In the rows, zero is written as 128.
Rows swapped in pairs by one turn or mirror: which row each one swaps with:
The rows were stretched afterwards, more along some directions than others.
Z445: [117 129 133 132 147 115 133 137 139 113 104 123 143 135 146 124]
Z80: [102 130 139 145 149 122 134 120 150 109 114 107 147 135 162 145]
Z869: [ 91 121 116 132 109 124 138 153 148 133 102 107 120 150 156 138]
Z455: [105 122 164 105 137 143 132  98 175  99  95 108 111 125 149 154]
Z375: [112 140 132 129 145 122 130 113 151 111 109 118 143 122 144 159]
Z146: [105 125 160 117 129 140 133  95 149  98 104 107 101 127 136 162]
Z349: [100 130 114 116 122 125 138 154 158 125  83 127 119 145 148 141]
Z988: [131 137 145 137 134 138 122 117 128  97  87 122  96 132 131 136]
Z854: [ 96 126 117 120 105 115 140 146 137 137 117 109 112 149 127 138]
Z20: [109 125 133 150 156 112 133 124 130  97 110 117 145 130 138 131]
Z537: [100 132 165 105 111 138 139 100 172 112 100  91  92 140 134 149]
Z413: [115 127 129 145 157 123 126 125 141 102 115 129 149 129 144 149]
Z287: [ 89 123 126 110 105 119 139 140 145 147 114 102 123 145 135 134]
Z334: [118 137 126 136 143 116 128 143 132 110  98 128 135 144 128 124]
Z350: [106 136 136 128 146 117 126 127 144 104  99 124 148 137 129 128]
Z941: [106 140 135 148 145 123 132 129 138 110  98 115 139 130 149 153]
Z593: [123 131 150 126 160 143 117 125 158  93  91 123 111 130 147 135]
Z580: [ 84 121 124 118 122 129 131 153 157 135  99 117 122 147 153 144]
Z702: [107 128 167  95 134 141 135 111 172 103  94 105 105 131 139 150]
Z680: [114 130 131 140 140 122 123 121 142 124 122 126 151 120 146 142]
Z789: [136 136 148 141 148 134 125 105 151  90  92 120 111 126 131 136]
Z997: [ 87 122 115 110 108 116 133 152 153 144 103 114 127 145 132 121]
Z901: [108 138 172 117 144 150 135 100 174  95  92 102 110 126 155 154]
Z190: [ 96 126 119 127 117 119 148 154 154 125 108 110 118 147 146 132]
Z614: [ 95 129 166 108 132 145 125 101 176 109  93 109 113 126 170 153]
Z740: [121 143 146 130 138 131 124 119 138 102  96 111  93 135 110 132]
Z847: [ 79 130 135 115 108 116 138 150 146 121 101  98 108 154 129 130]
Z12: [101 121 160 104 127 146 133 108 164 105 105 101 104 133 146 154]
Z935: [117 138 130 150 136 126 120 119 128 117 101 132 142 125 133 152]
Z331: [128 138 143 129 145 135 131 117 158  93 101 115 102 131 123 129]
Z79: [124 134 140 127 133 145 130 130 165 106  91 115  99 130 145 134]
Z47: [134 130 140 122 141 137 122 129 151 101  87 126 106 124 126 138]
Z991: [127 135 148 122 143 138 119 116 162  90  89 123 105 126 131 142]
Z900: [ 96 129 124 123 105 120 139 143 151 142 114 108 112 152 138 129]
Z218: [ 96 126 123 107  92 117 136 148 139 146 111 102 115 144 133 135]
Z507: [135 133 156 129 157 143 122 117 156  98 104 130 107 121 139 129]
Z386: [ 94 124 128 118 118 126 133 150 157 132 102 126 128 144 152 130]
Z813: [113 132 171 108 122 149 129 104 157 109 105 109  95 126 132 153]
Z388: [104 132 174 103 130 135 140  90 165 105 125  88  98 134 143 139]
Z532: [100 139 168 113 136 146 134 107 164  98  81 103  99 137 137 149]
Z757: [107 134 166 113 137 134 142 103 152  89  98 104  96 143 118 137]
Z406: [117 134 138 150 142 121 130 113 133 114 112 119 142 134 139 143]
Z66: [123 140 155 130 161 135 122 112 153  81  99 124 103 129 135 140]
Z882: [112 136 137 145 156 119 129 125 129 106 104 125 139 137 138 143]
Z798: [131 128 141 131 139 135 122 102 158  94 113 125 122 114 148 142]
Z673: [ 94 127 131 115 124 121 140 138 168 132 119 117 124 145 146 125]

Z580 is swapped with Z413
Z854 is swapped with Z882
Z532 is swapped with Z331
Z190 is swapped with Z941

Rows swapped in pairs by one turn or mirror: which row each one swaps with:
The rows were stretched afterwards, more along some directions than others.
Z126: [112 124 128 122 112 101 125 138 135 113 129 117 133 120 147 152 125 131
 106]
Z165: [101 135 147 100 123 113 144 104 112 110 107 123 126 119 135 114 119 129
 121]
Z899: [116 138 126 123 110 118 100 136 134  94 102 127 135 133 133 137 141 176
 107]
Z150: [137 112 145 141 127 143 117 121 129 121 121 111 140 129 142 140 135 129
 139]
Z927: [122 124 132 129 125 146 133 147 116  99 112 128 146 141 132 128 115 110
 141]
Z175: [114 110 153 155 122 141 141 106  95 127 111 125 144 124 115  97 123 139
 134]
Z713: [140 132 140 118 127 125 143 116 154 115 138  98 136 126 147 134 125 123
 129]
Z711: [113 125 119 129 112 109 101 137 126 104 102 130 136 137 125 126 132 168
 100]
Z597: [136 117 142 132 152 127 134 129  99 119 112 138 129 126 115  98 119 117
 157]
Z688: [100 141 132 135 117 104 132 125 119 110 128 129 120 136 136 127 120 154
 102]
Z460: [136 115 139 147 146 129 110 128 136 118 100 136 125 143 105 110 137 157
 139]
Z3: [135 132 136 129 154 132 118 114 142 116 106 125 128 133 117 115 147 165
 140]
Z781: [140 113 124 136 136 125 117 118 142 144 126 117 122 136 109 121 121 132
 129]
Z563: [109 124 152 134 103 121 140 134 122  84 124 119 154 119 140 123 111 131
 108]
Z845: [111 126 136 104 129 133 136 128 135 125 108 137 139 134 139 132 127 119
 143]
Z548: [129 124 135 127 154 138 143 121 100 123 125 137 114 129 105  98 124 112
 156]
Z598: [112 123 143 133 138 128 134 126  97 127 126 129 134 133 122  97 120 117
 137]
Z751: [136 115 140 139 143 139 107 121 140 119  99 136 128 137 106 114 145 159
 144]
Z730: [131 125 129 130 137 159 127 144 117 137 119 132 136 138 135 120 126 116
 146]
Z644: [110 122 149 135 150 154 122 123  94  96 110 141 154 121 102  94 117 126
 143]
Z28: [101 133 137 112 122 131 110 131  85 112 110 156 135 117 116  99 115 142
 113]
Z402: [115 127 127 132 105 105 102 137 124 102  98 138 128 130 118 118 123 170
  94]
Z582: [117 123 135 118 119 139 125 126  91 121 124 120 157 129 144 115 141 133
 129]
Z166: [115 127 123 107 124 118 137 140 126 102 128 128 128 119 147 144 121 123
 113]
Z704: [141 127 135 131 136 144 126 126 108  93 133 104 156 131 150 127 123 124
 132]
Z424: [126 147 127 124 126 138 109 116 124 127 133 119 141 119 115 108 131 147
 128]
Z536: [ 97 119 141 151 109 140 116 146 102 102 113 144 143 132 126 128 119 138
 133]
Z417: [128 123 134 123 129 141 110 134 117  99 121 115 168 134 152 138 133 123
 119]
Z541: [117 142 133 128 112 144 135 130 123 114 121 114 161 127 158 142 137 153
 125]
Z753: [119 127 123 112 127 121 114 145 118  99 119 124 144 115 149 146 117 124
 121]
Z884: [110 113 131 107 120 118 127 143 146 116 127 117 150 115 154 146 116 121
 104]
Z474: [124 122 127 107 120 105 125 147 122  98 114 124 142 113 151 140 113 128
 111]
Z663: [109 112 139 148 134 152 127 142  91  89 120 145 154 128 109 102 101 122
 141]
Z306: [147 113 136 138 140 136 112 116 144 137 109 130 123 140 112 118 147 150
 136]
Z191: [125 110 142 145 150 131 123 127  87 119 116 142 130 132 118 104 119 110
 154]
Z985: [153 130 134 129 148 136 110 124 153 125 106 130 128 135 118 120 145 159
 143]
Z897: [129 134 118 110 125  97 129 137 123 101 125 119 128 121 141 139 102 127
 115]
Z209: [110 134 133 137 122 139 128 137  93  85 113 141 147 122 115 102 117 137
 144]
Z609: [146 117 143 132 136 136 136 115 127 100 122 112 147 122 148 126 135 128
 142]
Z78: [136 115 140 139 152 108 141 117 100 120 121 135 114 133 112 100 105 112
 148]
Z387: [106 115 143 109 135 149 135 129 120 113 117 134 157 108 134 121 131 136
 135]
Z491: [ 97 116 145 143 110 118 143 132 113 105 124 140 132 130 114 104 101 122
 121]
Z143: [ 96 120 139 125 116 133 136 141 112 109 113 138 132 117 142 124 108 130
 106]
Z201: [126 115 144 145 145 120 134 115 113 136 127 127 118 130 111 110 129 119
 148]
Z106: [112 127 157 126 143 141 157 119 115  86 111 127 133 120 130 114 112 119
 139]
Z157: [115 106 142 147 109 119 116 122 131 130 130 133 145 132 141 123 129 135
 104]
Z307: [148 113 126 103 137 149  97 137 135 142 118 136 149 128 138 134 135 122
 132]
Z604: [107 147 126 120 112 120 112 134 129 100 106 136 127 126 120 127 134 175
 104]
Z502: [143 117 152 140 134 148 137 125 133 112 126 118 153 128 119 109 122 115
 152]
Z182: [123 133 123 123 116 109 102 142 144  95 102 121 134 131 131 139 132 173
 100]

Z536 is swapped with Z150
Z609 is swapped with Z209
Z157 is swapped with Z424
Z460 is swapped with Z182
Z548 is swapped with Z166

